Where one turn sends some rows of the set: a few examples, then the rows asked
Rufu: [ -4 -37  -9 -20  -7 -11  21   6  -6  -7 -28  -5 -11   5   5 -10  13 -11
  -7 -19   5 -14  23   3  -4  -4 -18   1   7   0]
Pokib: [  6 -51  14 -12   1 -11  -1  14  11   3 -30   8  -5   0  -8   6  12 -16
   1  -1  -4  -5  30 -13   1  12 -10  -4   6   4]
tiduk: [ 19  -9  19  -9  -3 -21   7  28   6   9 -26   5  11  15 -15  21  23 -21
  -2   8  -2 -13  16  -6   8  26 -11 -12  14   1]
zabo: [-12 -21 -14 -31 -13 -14   0 -10  -4   8 -41 -16   3   0   2  12  30   6
 -15  -7   2  -1   0  -2 -18   8  15 -11  -2  -9]
Semup: [-12 -18 -14  16   1   0 -12 -10  -2  18  10   3 -13  -6 -17 -15  -2  -4
 -10  31   6  -4  -9  39   9   2  21 -13   2   7]
gufa: [ 17 -35  -4  -7  -2 -15  -2  16  -1  15 -34 -15   4  17   3  20  26 -14
  -4   2 -17 -21  13 -13   1  20  -9 -13  22  -3]
gemo: [ -5  -5   1   6  -2   0 -12 -14   4  31  37   8  -9  -8 -11  -4  22  -4
 -12  12   7  16  -6   8  10  29  10 -28   6  11]
Ripin: [ -6 -32 -11 -25  -8 -16  16   6  -1  -3 -21  -1 -15   2   9 -16  13 -20
 -10 -14  -1 -16  17  23  -7   2 -24   3   5   4]
Luz: [ 16 -46  -9  -9 -13  -8   7   9   1   1 -35 -12  12  12  -8   9  12  -6
  -2 -11  -7 -17  16 -18   7   4  -1 -17  16   1]
funu: [-12  -8 -17  13  -7   1 -15  -5  -8  17   9  12 -15   4  -8 -19   1  -6
  -7  25   4   5 -14  33   7  -2  20 -11  -1   9]
tolu: [-13 -10 -10  15   4  -1 -21  -6  -4  14  27   5 -22 -13  -8  -1   3   6
  -9  19  -1   6  -3  11  10  15  13 -17  -8   9]
ket: [ 15 -29 -11 -18  -4 -16  29   5   2   7 -27  -9  12  13   4   1  14  -1
  -5  -9   4 -14  11 -15   1 -10  -6 -13  15 -16]
zifak: [ 10   4   0 -21 -18 -23  21  18 -10  -1 -12   0   6  19  -9  -1  18 -23
 -14  -9   0 -23   0  17   6  17 -25 -13  10   5]
Fakiz: [ -6   1  -4 -31 -18 -15  -1   0  -2  15 -38 -20  14  -3   1  19  17  -7
 -12  -9  -1 -11  -4   4  -6  15  16 -17  12 -13]
sidu: [  9   5  -5 -20  -8 -23  27  22  -8   0 -23  -8   6  16  -2   2  24 -19
 -11  -8   3 -21   8  11   4   8 -21  -5  16  -2]
Gikup: [  3  -9  -2   7  -6   1  -7 -22   7  34  20  13  -6   9 -13 -26  13 -10
 -12  22   2   3 -19  32   7   7  16 -23  16   6]
Lagu: [  1 -45  12 -14   8 -18  -2  15  19   5 -21  11 -15  -2  -9   2   7 -12
  -2   6   3  -2  36  -3  -4  11  -9   1  -1   6]
Meti: [  6 -21   0 -30  -1 -12 -22 -11   0   9 -38   1   6   6  -9   7  27   0
  -8  -1  -4   7   9 -21 -15   3  11 -15  -7 -10]
suze: [-11 -13 -10  20   9  -5 -14 -11  -7  16  27  -2 -19  -9 -18   2  10   9
 -12  28   6  -1  -1  16   7  20  10 -21  -9  11]
kazu: [  9  -1   9 -29  -8 -13 -23  -3   2  16 -36  -4  19   1  -6  12  10 -10
  -5  -4  -8  -8   3 -15  -3  10  15 -22  10 -14]
sef: [ 17 -15  -4 -15   9 -23  18  14  -1  16 -28 -12   6  18  15  16  29 -12
  -5   5  -3 -18  11 -10  -4   7 -10  -7  20 -19]
Fef: [-14 -15 -11  21   7  -6 -14 -14  -5  21  28  -3 -20  -5 -14  -1  10  17
 -11  20   4   0  -8  17   9  17  11 -19  -5   9]
pulug: [  0 -11  -2   4  -5   4  -5 -20  -3  31  19  13   0   2 -12 -29  13 -15
 -10  24   7   2 -16  36   6   5   9 -26  14   5]
Vid: [ -2  -2  -5   3 -12   1  -3 -13   2  37  20  17  -5  10 -13 -24  19 -16
 -12  18  12  12 -18  29   3   8  13 -22  13  11]
kifim: [ -8 -11 -17  20  -4  -3 -14 -12   0  26  11   1 -15   2 -10 -13  -2   1
  -9  29   7  -5 -15  38  10   3  23 -12   5   9]
Zavi: [  0 -10   2   8   3  -3  -9 -24  -1  30  35  11  -8   1 -14 -13  23   4
 -14  15   1   9 -11  10   8  21   4 -31   6   8]
tel: [  0  -6   3   7   7  -4  -7 -23  -6  29  35   8  -7  -3 -17 -13  26  -3
 -12  19   6   5  -9  11   8  22  -2 -34   5   7]
nir: [ 14 -10  19 -12  -4 -26   8  27  10   8 -14  13   9  14 -28  18   9 -16
  -7  11   6  -9  20  -7   9  25 -13 -16   4   4]

ket goes to Luz
nir goes to zifak
Now these:
kifim goes to Fef
tiduk goes to sidu
Meti goes to kazu
Vid goes to funu
Semup goes to suze

Where one turn sends some rows of the set: a few examples, then the rows asked
por: [-22 -45   0 -19 -28  -3   9  -1  -5  -8   7   0   3]
Ripuz: [-25 -45 -10 -16 -28  -9  10 -13   2   6   9  11   4]
gufi: [-19 -33   1 -19 -39 -12   5  -6   3   0  -1   2   4]
Vud: [ 12  -3  -3 -12   7  19   1   8   2   2  21  21   2]
lum: [ -9 -42  -5 -24 -30 -10  15  -3   7  -3   5  12  11]
navo: [-26  -4  -2  11  -2  11   5 -19  -4   7  -6  26 -16]
rini: [-17 -31   0 -27 -27 -16   6 -14   2   0  11  16  12]
fuvi: [ -7   4 -15 -18  -9   3   9   9  18   3 -11  37  -8]
Zetok: [  0 -28   0 -26   2  -1  -2  -5  -2  11  -9 -16 -25]
Kod: [-20 -38  -9 -24 -20 -16  13  -6   3  -3  19   3  10]
Bis: [  0  -1 -34 -14  -7  18  -5   6   5  11  19  14  -7]
rudo: [ -7 -12 -17  -1 -19  24   0  -6  -5 -17 -14  16 -24]
Nedub: [ -2 -17 -31  -4 -14 -10 -13 -14   8  -7  -2  22 -15]
zafab: [-11 -13 -17 -28   2   2  16  21 -12 -16   4  19  11]
dat: [ -3 -34  -5 -21  11  -3   8 -12   4  26  -6  -1 -21]
zemo: [  9 -20  -7 -36   5 -10  -1 -15   6  14  -1   2 -16]
nekov: [-10 -19 -19 -40   4   3  16 -17 -14  24  -1  -1  -5]
vede: [ -4  10  -9  -5 -14  21  -5  12  -7   2   9  -9  -7]
ret: [-14 -32   4 -19 -29 -12  17 -11  -3  -7   6  -1  15]
famim: [-19 -14 -39  -4   1   8  22  11  14   2   0  13 -17]
Sav: [-13 -15  -8   8   6  27  17  13  -1  21  10   9  -2]
dop: [-33  -6  -6 -16 -17   3  -9  14 -11   5 -15  27  -4]
Zed: [-24  -5  -3  -5   8   9  20  25   0 -11  -1   1 -11]
Bonan: [ -8 -42 -12  11   9   4  14   3   1  -8  -4  18  -8]
kotu: [  4 -20  -6 -48  -2  10  14  -8 -13  15 -11   9  -1]
Luv: [-20 -23  -1 -36   3  11   7  -7 -18  24  -8   1 -11]
Bukar: [ -6 -15  -7 -35 -13  10  12 -12 -18  20 -19 -10  -9]
veseg: [ 10   3  -2  -2 -10  22  15   4   5  19  -2  21   9]
tibed: [-30 -36   7 -16 -23 -15   9  -6   0   4   9   3   7]
vima: [ -8   2 -21  11  -1  12   5 -11   3  24  17   5  -6]
Raz: [  1 -10  13   7  -3 -12   5 -14   2  -3 -11  26   5]
Vig: [ 14 -22   6 -26   2  -4  13 -12   3  14 -15  -8 -11]
semuz: [-11 -17 -33  -6 -26   8  24   8  -5   1 -24  10   4]
fuvu: [-11  21  -4  -4 -13  -4  18   3   6  -2 -12   1  -3]
Vas: [-30   4 -20  -4  -2 -12  22  -3 -11  11   1   7  13]
Sur: [ 15  -4 -19   6 -16  24  14   0   2   6   1  -6  -3]
fod: [ -5 -11   2   1  -6  29 -12  15  -2  10   4  15 -15]
luf: [  8 -14 -13  -3   3  19  30  -8  -4 -21  -3  18  -2]
gesad: [-12   6 -13  -7  12   3   8 -17  -7 -15  18  17  -6]
gav: [ -7 -10  -8   4  -2 -10  -1  -4 -11 -24   5 -12  -8]

Vas goes to Bonan
fuvi goes to gesad
Vud goes to Bis
Now these:
nekov goes to dat
tibed goes to por

